In the data rows, 128 means zero.
Some points:
[ 76 117 105 140 119  99 122 137  96 129 139 132 106 123 149 125 112 103
  93 127  86 163 142 186 120 133 151 125 147 151  99 170 149 133 152 143
 129 137 128  92 125  93 113 141 110 122 111 102 157 119 118 130 158  83
 113 126 163 120 181 119 111 108  99 147]
[ 84 126 123 158 200 144 208 101 178 158 143 166 144 163 124 127 115 112
 171 125 102 137 159 112 133 156 120 128 118 108 173 122 110 124  88 147
  95  91 167 142 129  94 118 118 166 172 159 135 155 135 102  95 150 132
 129 148 162 109 126 134 157 115 141 141]
[134 135  76 106 168 154  89 107 143 142 111  71 147 125 105 113 146 152
 111 103 127 121 116 152 126 103 101 156 142 156 112 143 151 137 127 157
  97 118 170 134 150 123 113 109 116 111 182  91 126  92 149 150 152 118
 123 130 129 126 132  92 128 160 143  93]
[112 137 124 100 154 140 144 148  77 107 129 114 114 163 113 110 137 138
 154 145 129  89 100 109  96  98 153 109 132 141 139 120 147  85 121 123
 140 141 145 105 155 155 133  84  98 104 101 124 144 134 126 126 167  80
 118  78 115  74  91 136 153 109 114 114]
[115 127 125 122 125 129 132 105 102 155 130 173 178  68 125 100 153 162
  96 180 142 140 127 144 120 139 128 133 147 119  94 141 110  98 105 146
  94 115 102 155 122 175 115 105 154  91 120 178 134 116 149 148 146 105
 124 142 118 113 129 121 116 103 127 132]
[152 110 130 147 106 109 157 108 166 107 149 152 105 129 155 136 179 116
 155  97 144 112 120 109   7 163 108 127  98 170 134 113 120 133 123 136
 157 101 110 149 111 126 128 135 140 116 130 100  96 119 139 121 130 126
 119 125 171 113 127 103  96 141 132 138]
[114 136 109 124  59 140 155  67 156 118  99 113 160 173 107 136 150  81
 118 146 145  99 116 118 143 142 184  96 121 131 143 105 152  97 137  93
 120 140 120 151 109 111 111 128 138 151 130 124 114 107 137 151 108 144
 111 115 115 138 182 111 128 107 138 144]
[121 160 161 144 140 120  99 131 135 181 105 132 136 140 145 178 130  93
 147 157 172 156 133  73 176 112 148 113 117 110  91  82 138 156 120 117
 137 129 122 120 151 110 100 120 120  90 133 107 126 126 119 125 117 124
 122 114 167 120 112 128  60 160 108 113]
[155 151 118 143 141  77 111 105 100 136 103 124 116 129 136 116 106 168
 139 149 133 118  90 125 125 139 136 141 123 140 125 174 103 118 119 107
 100 145 166 126 110  88 125  97 100 113 119 129 146 145 154 108 155 143
 124 110 112 190 115 152 106 138 181 186]
[137 108 129 158 168 134 116 126 151 121 153 144 110  97  85 105 144 148
 185 114 131  99 113 146 149 103 126  81 186 130 102 111 138 115 171 149
 128 149 112 100 142  89 138 153 121 155 128 160 129 139 153 159 152  87
 144 129  81 134 130 132  87 147 145 149]
[116  93 137 141  52 127 151 167 143 135 133 175 137 123  56 138 148 125
 111 113 131 122 143 120 129 142  81 105 136 116 149 157 127 124 120 123
 131 154 139 128 150 119 126 118 107 116 177 127 137 145 103 114  89 146
 112  70 156 170 106 108 128 128 123  98]
[128 123 136 128 129 119 116 119 133 136  97 129  99  93 138 143 140 117
 130  71 145 178  95 166 153 101 150 109  92 128 134  93 122 127 140  95
 100 122 103 145  81 124 108 133 104 145 126 122 150 101 129 121  95 137
 168 118 140 115  52  94 163  90 102 133]
[ 97 138 111 127 111 131  96 108 140 108 151 122 110 109 192  94 110 127
 121 153 101 148  99 136 106 124  73 112 116  78 160 118 137 131 143 124
 144 163 133 133 142 131  94  95  86 129 140 150 155 134 123 138  91 114
  92 168  92 103 127 137 142 180 140 132]
[163 120 162  91  71 103 128 155 149 141 125 123 104 160  86 128  94 157
 154 121 111 121 142 130  69 138 168 139 150 114  91 116 142 174  94 124
 139 132 113 146 137 123  74 121 175 171 157 142 149  90 124 100 112 137
 118 142 115 120 124 135 138 128 124 124]
[140 152  93 100 198 123 182 136 111 147 132 153 113 165 146 121 145 123
 167 161  99 144 136 116 159 202  75 123 133 175 126 113 140 170 139 112
 128 212 103 128 116 158 152 116 193 178 144 119 101 125 137 130 106 116
 129 127 156 174 125 115 178 127 107 134]
[148 124 144 170 140 148 142 145  98 111 116 121 158 135  95 168 120  98
  79 128 123 139 162 157 101 105  91 153 125 158 124 153 152 117 159  86
 108 134 118 122 142 148  99  99 109 146 124 149  85 135 146 121 150 129
 143 169 115  96 116 186 120 147 147 154]
[175 111 101 141 111 105 133 125  93  85 116 106 133 140 135  82 100  99
 148 101  85 132 116 119 192 127  85 156 101  89  98 111  98 115 147 156
 105  71 126 107 138 187 109 105 144 129  97 135 120 130 113 104  97 122
 172  88 133 105 174 129  94 136 123 119]
[126 156 129 124 127 142 137  97 129  95 175  94 163  99 115 124  97 136
 103 129 141 161 107 105 102  89 118 130 157 115  76 159 118 127 102 144
 131 166 156  93 114 126 140 166 139 158  84 111 135 158 141 159 112 145
 138 110 165 103 114 139 154 129 145 136]
[106 117 124 102 104 163  93 142 138 109 100 149 148 123 172 169  89 136
 133 115  95 131 162 119 110 142 118 142 160 149 127 104 124 108 171 133
 145 121 166 144  91 164 109 143 152  94 135 133 166 185 144 161 172 133
 184 105 109 144 128 134 127 130 157 127]
[ 74 115 119 172 119 117 112 135 119 120 106 107 125 150 142 117 117 174
  82 125 172 130 121 115  90 121 133 145 151 124 133  90 113 133 125 152
 103 166 132 112 142 133 179 104 126 128 112 141 117 146 126  86 127 132
 203 161 109 134 168 118 124 120 111 104]
[124 113 151  86 112 129 151 133 126 126 121 109 106 108 155 135 115 136
 106 147 171 113 115 122 175 129 109 118  96 158 115 109 139 112 158 154
 145 125 135 125  96  86 135 178 133 138 161 165 101 109 115  73 155 186
  81 108 122 101 124 151 125 111 121  93]
[125 100 130 147  67 107 130 126 130 168 126 116 163 124 139 122 163 157
 175 122 130 141 117 119 154 105 141 211 124 110 158 147 141 160 166 120
 123 105 128 106 125 183 135 158 110 140 116 136 134 188 177 136 173 117
 116 149 136 131 157 157 166 139 108 117]
[131 105 102 131  95 185  99 161 127 118 129 121  97 123 157 123 144 127
 103 135 130 118 140 100 172 123 134 109 147 110 147 153  80 136 108  89
 159  86 127 143 159 100 117 118 166 154  76  99  96 111 137 105 140 124
 104 146 126 130  78  85 123 115 112 141]
[179 140 161  96 126 119 130 140 158 135 176 144 130 139 145 174 155 127
 113 146 164 131 150 178 162 151 193 141 119 129 147 142  91 113 158 156
 146 129 141 120 134 128 133 106 109 143 125 111 104 136  93 132  84 118
 140 136 123 120 117 117 127 129 181  79]
[137 141  83  74 119 135  86 138  92 169 152 127 124  82 116 123  95  79
 142 129  96 116 149  81  89  76 116 119  79 145 161 118 136 128 113 138
  71 116 113 110 132 105 149 164 134 103  76 134  95 110  76 115  93  86
 125 146  87 162 134 126 141 125 133 133]
[ 85 173 127 103 167 135 164 133 114 136 107 127 133 135 125 114 122 122
 137 124 143  95 145 140  65 177 138 122 100  59 108 158 119 159 168 111
 158  53 102 106 139 117 166 134 137 153 166 134 120 120 117 157 112 153
 139 122 134 167 111 133 139 129 113 121]
[149  91 166 124 128 143 150 134 101 137 139 114  94 145  77 134 126 121
  77 118 144 123 100 123 148 164 138 110 132 108 149  69  88 133 104 146
 147 120 136 135 103 153 128 169 108 104 146  89 129 115 101 165 140 129
 102 169 134 154 135 142 138 155 110 166]
[152 164 117 205 142 132 108 136 136 133 136 133 116 121 140 125 114 130
  84 109 111  99 118 174 132 121 138 142 118 144 148 119 165 137 100 155
 148 133 134 171 155 146 162 144 155 128  94 150 173 136 166 152 140 126
 100  98 125 153 126 188 118 109 130  84]
[144 130 136 105 168 118 124 135 167  85  85 155  98 108 139 131 132 112
 130 107 172 134 150  91 168 115 164 144 142 124 128 177 131 114 106 123
 155 147 100 186 178 151 131 175  89 102 151 137 121 111 102 121 112 149
 138 129 133 110 163 124 151 129 127 163]
[119 132 151 153 157 128  96 128 103 104 108 104 141 121  92 124 108 167
 202 162 106 122 152 176 129 113 111 122 154 151 168 139 135 135 116 102
 127 140 120 120  93 114 181 127 128  82  89 104 139 112 123 152 103 178
  91 151 133  87 136 103 106 123 143 116]
[152 125 184 108 145 113 107 139 159 114 178 117 159 153 161 134 161 123
 102 111  85 136 132 107 169 118 138 109 105 128 108 139 154 121  70 107
 158 104 103 112  95 109 150 103 103 100 160 129 115 136 131 114 131 147
 144 138  90 154 131 115 123 100  82 137]
Along one direction, these points spread out more than along any other. How many in every 100 of the points above lie lower along it than each point below? Answers are rounded to whole numbers. More than half of the points above lie lower than the first one.
[ 76 117 105 140 119  99 122 137  96 129 139 132 106 123 149 125 112 103
  93 127  86 163 142 186 120 133 151 125 147 151  99 170 149 133 152 143
 129 137 128  92 125  93 113 141 110 122 111 102 157 119 118 130 158  83
 113 126 163 120 181 119 111 108  99 147] 65
[163 120 162  91  71 103 128 155 149 141 125 123 104 160  86 128  94 157
 154 121 111 121 142 130  69 138 168 139 150 114  91 116 142 174  94 124
 139 132 113 146 137 123  74 121 175 171 157 142 149  90 124 100 112 137
 118 142 115 120 124 135 138 128 124 124] 13
[116  93 137 141  52 127 151 167 143 135 133 175 137 123  56 138 148 125
 111 113 131 122 143 120 129 142  81 105 136 116 149 157 127 124 120 123
 131 154 139 128 150 119 126 118 107 116 177 127 137 145 103 114  89 146
 112  70 156 170 106 108 128 128 123  98] 16
[149  91 166 124 128 143 150 134 101 137 139 114  94 145  77 134 126 121
  77 118 144 123 100 123 148 164 138 110 132 108 149  69  88 133 104 146
 147 120 136 135 103 153 128 169 108 104 146  89 129 115 101 165 140 129
 102 169 134 154 135 142 138 155 110 166] 26
[124 113 151  86 112 129 151 133 126 126 121 109 106 108 155 135 115 136
 106 147 171 113 115 122 175 129 109 118  96 158 115 109 139 112 158 154
 145 125 135 125  96  86 135 178 133 138 161 165 101 109 115  73 155 186
  81 108 122 101 124 151 125 111 121  93] 29
[ 85 173 127 103 167 135 164 133 114 136 107 127 133 135 125 114 122 122
 137 124 143  95 145 140  65 177 138 122 100  59 108 158 119 159 168 111
 158  53 102 106 139 117 166 134 137 153 166 134 120 120 117 157 112 153
 139 122 134 167 111 133 139 129 113 121] 6
[112 137 124 100 154 140 144 148  77 107 129 114 114 163 113 110 137 138
 154 145 129  89 100 109  96  98 153 109 132 141 139 120 147  85 121 123
 140 141 145 105 155 155 133  84  98 104 101 124 144 134 126 126 167  80
 118  78 115  74  91 136 153 109 114 114] 58
[ 74 115 119 172 119 117 112 135 119 120 106 107 125 150 142 117 117 174
  82 125 172 130 121 115  90 121 133 145 151 124 133  90 113 133 125 152
 103 166 132 112 142 133 179 104 126 128 112 141 117 146 126  86 127 132
 203 161 109 134 168 118 124 120 111 104] 84
[152 110 130 147 106 109 157 108 166 107 149 152 105 129 155 136 179 116
 155  97 144 112 120 109   7 163 108 127  98 170 134 113 120 133 123 136
 157 101 110 149 111 126 128 135 140 116 130 100  96 119 139 121 130 126
 119 125 171 113 127 103  96 141 132 138] 10
[126 156 129 124 127 142 137  97 129  95 175  94 163  99 115 124  97 136
 103 129 141 161 107 105 102  89 118 130 157 115  76 159 118 127 102 144
 131 166 156  93 114 126 140 166 139 158  84 111 135 158 141 159 112 145
 138 110 165 103 114 139 154 129 145 136] 71
[ 97 138 111 127 111 131  96 108 140 108 151 122 110 109 192  94 110 127
 121 153 101 148  99 136 106 124  73 112 116  78 160 118 137 131 143 124
 144 163 133 133 142 131  94  95  86 129 140 150 155 134 123 138  91 114
  92 168  92 103 127 137 142 180 140 132] 55
